(in the rows, 128 means zero)
Turns in one plane each, and the order they were made in; the first pair answered:
turn z751:
128  129  119  110  139  107  135  106  131  149  133  118  126  104  114  116  135  120  103  141  120  142  112  111  127  128  132  116  124 => 109  138  136  125  136  115  148  99  134  142  135  125  130  129  108  126  131  124  116  157  114  130  125  119  129  124  145  120  143
144  138  124  92  160  114  119  105  86  91  117  119  119  130  125  125  123  128  142  133  143  143  141  102  108  154  148  141  125 => 132  143  133  101  154  114  125  101  92  93  117  120  123  143  120  136  120  131  148  142  138  136  146  107  114  152  156  138  135
141  112  158  148  119  130  149  134  131  137  117  133  131  130  102  184  132  131  142  94  115  113  132  133  120  93  147  146  138 => 147  105  149  140  120  127  140  144  138  132  117  133  134  122  115  184  128  129  145  78  124  109  123  133  117  90  139  142  129
91  141  127  135  122  146  133  106  132  137  146  131  114  143  110  130  127  132  149  153  110  124  130  120  146  139  114  113  146 => 96  137  118  140  118  163  119  124  141  127  145  134  118  143  125  130  125  133  165  142  119  112  129  127  149  132  104  108  141
turn z735:
130  106  125  123  124  129  140  138  129  117  135  117  132  120  138  127  122  121  143  127  118  123  113  115  125  114  118  132  124 => 125  106  133  126  124  120  146  132  131  122  134  114  128  125  120  121  126  122  134  133  112  125  113  116  128  109  116  131  133
105  123  144  134  106  111  121  133  100  139  122  120  113  120  146  130  147  99  116  130  119  125  139  119  126  122  127  145  158 => 109  123  143  132  108  109  118  137  96  134  122  125  116  122  155  132  140  98  125  128  119  125  138  122  125  123  129  151  149
102  134  172  111  130  129  140  130  146  129  140  143  130  135  109  155  120  141  148  129  121  121  150  108  129  122  122  126  160 => 105  141  170  110  135  125  141  122  140  124  130  146  126  143  124  159  114  145  160  125  124  121  151  111  128  130  127  140  149
173  165  169  134  151  74  155  95  103  103  127  122  129  153  107  107  105  105  78  122  118  170  137  62  166  123  142  161  137 => 205  140  147  141  152  107  114  154  120  59  116  132  141  136  177  127  100  117  119  76  137  155  132  69  162  125  115  161  108
turn z273:
60  101  133  156  117  149  138  198  156  126  128  150  161  152  113  200  152  109  121  129  121  63  154  140  111  85  131  83  177 => 139  102  84  116  153  127  93  213  139  112  110  157  144  88  195  174  136  111  111  55  142  107  106  109  87  110  119  110  84
118  117  130  128  132  136  155  108  136  138  164  126  103  124  96  107  164  103  100  152  118  139  129  121  121  127  120  79  160 => 144  111  111  115  142  131  136  119  141  129  159  130  101  94  120  102  160  104  94  123  127  155  117  114  112  135  111  85  128
148  130  113  123  129  131  116  144  134  144  125  128  114  102  128  120  134  124  119  116  132  134  129  122  118  122  101  120  129 => 149  150  117  124  136  120  131  110  110  148  115  135  109  118  128  125  128  127  122  127  121  146  124  123  120  132  130  144  129
Now pairs of rows:
Between the rows of a pair lie 2 to 3 turns.
157  113  101  102  133  96  126  132  143  160  129  127  115  84  127  86  97  136  100  91  130  153  94  114  123  151  131  147  91 => 119  117  132  155  112  149  128  146  139  100  109  145  141  158  164  142  90  150  179  116  116  86  127  160  140  133  145  167  131 -> z273 z751 z735
113  112  140  154  116  155  144  127  148  138  126  135  124  143  118  133  113  146  145  99  105  88  119  139  157  117  114  104  154 => 114  125  147  156  123  146  153  108  136  141  117  136  116  148  121  136  101  148  141  108  92  91  118  138  157  119  135  120  149 -> z273 z273 z273
130  167  141  104  140  95  146  82  113  127  121  147  93  89  69  124  136  107  111  147  142  150  116  123  132  155  144  120  136 => 165  147  116  98  143  116  110  135  127  99  113  156  101  60  124  126  136  111  134  104  163  144  109  122  119  157  108  117  101 -> z751 z273 z273
125  129  72  98  149  146  90  145  148  113  120  135  113  148  167  139  122  131  107  123  160  124  113  111  120  107  110  122  134 => 97  142  95  117  143  149  113  122  137  112  114  131  113  187  151  160  120  138  123  153  144  103  126  122  131  105  135  135  161 -> z273 z273 z735
177  100  113  102  130  116  121  155  105  149  122  127  139  134  137  93  115  133  139  104  120  162  147  57  147  138  135  107  106 => 131  101  136  119  113  132  148  146  115  157  134  125  153  168  92  110  128  134  140  140  106  135  173  71  163  119  137  90  157 -> z273 z273
189  168  120  110  148  119  138  99  104  108  78  142  131  133  162  121  122  155  141  97  155  119  128  135  108  138  137  165  87 => 121  163  157  139  115  135  170  87  120  124  99  134  147  179  89  138  140  146  138  152  136  85  161  155  124  116  142  133  162 -> z751 z273
81  114  158  146  128  154  152  119  126  132  125  121  135  156  92  137  132  138  118  174  115  118  142  127  135  113  128  132  176 => 136  95  118  130  141  167  102  172  136  98  112  131  133  104  175  129  122  144  138  103  144  133  116  116  112  124  93  135  108 -> z751 z273
142  115  130  102  109  122  134  123  140  153  144  124  111  109  87  130  145  114  113  121  117  129  123  124  110  124  119  116  138 => 125  119  142  120  98  134  146  127  145  144  139  128  118  131  88  149  148  119  133  133  108  111  140  138  115  120  126  120  157 -> z751 z751
149  157  125  125  134  120  120  92  96  129  110  123  124  133  147  112  117  145  149  105  116  139  119  123  133  139  143  136  118 => 143  120  117  123  114  138  107  142  136  140  132  114  135  106  118  108  138  130  129  101  128  126  131  120  129  125  100  81  138 -> z273 z273 z751
130  145  116  126  149  104  143  106  118  150  124  98  96  144  54  122  177  109  97  126  101  144  96  116  130  155  178  125  137 => 157  123  89  119  141  117  114  157  142  140  132  96  106  106  77  113  185  101  85  90  126  151  86  109  121  151  136  99  117 -> z273 z273
142  117  114  96  129  106  118  114  143  147  125  117  100  90  115  106  119  135  92  122  131  170  120  101  95  121  111  87  90 => 96  139  143  120  124  108  155  75  125  155  124  120  102  144  86  123  115  142  109  164  106  151  138  119  113  122  152  109  128 -> z735 z273
107  147  122  123  108  115  141  127  125  155  135  154  140  123  66  124  105  132  73  140  152  145  147  117  125  132  113  78  122 => 130  130  107  114  109  127  119  159  132  137  129  156  147  102  107  119  103  136  84  108  168  147  140  115  121  131  95  77  103 -> z751 z273
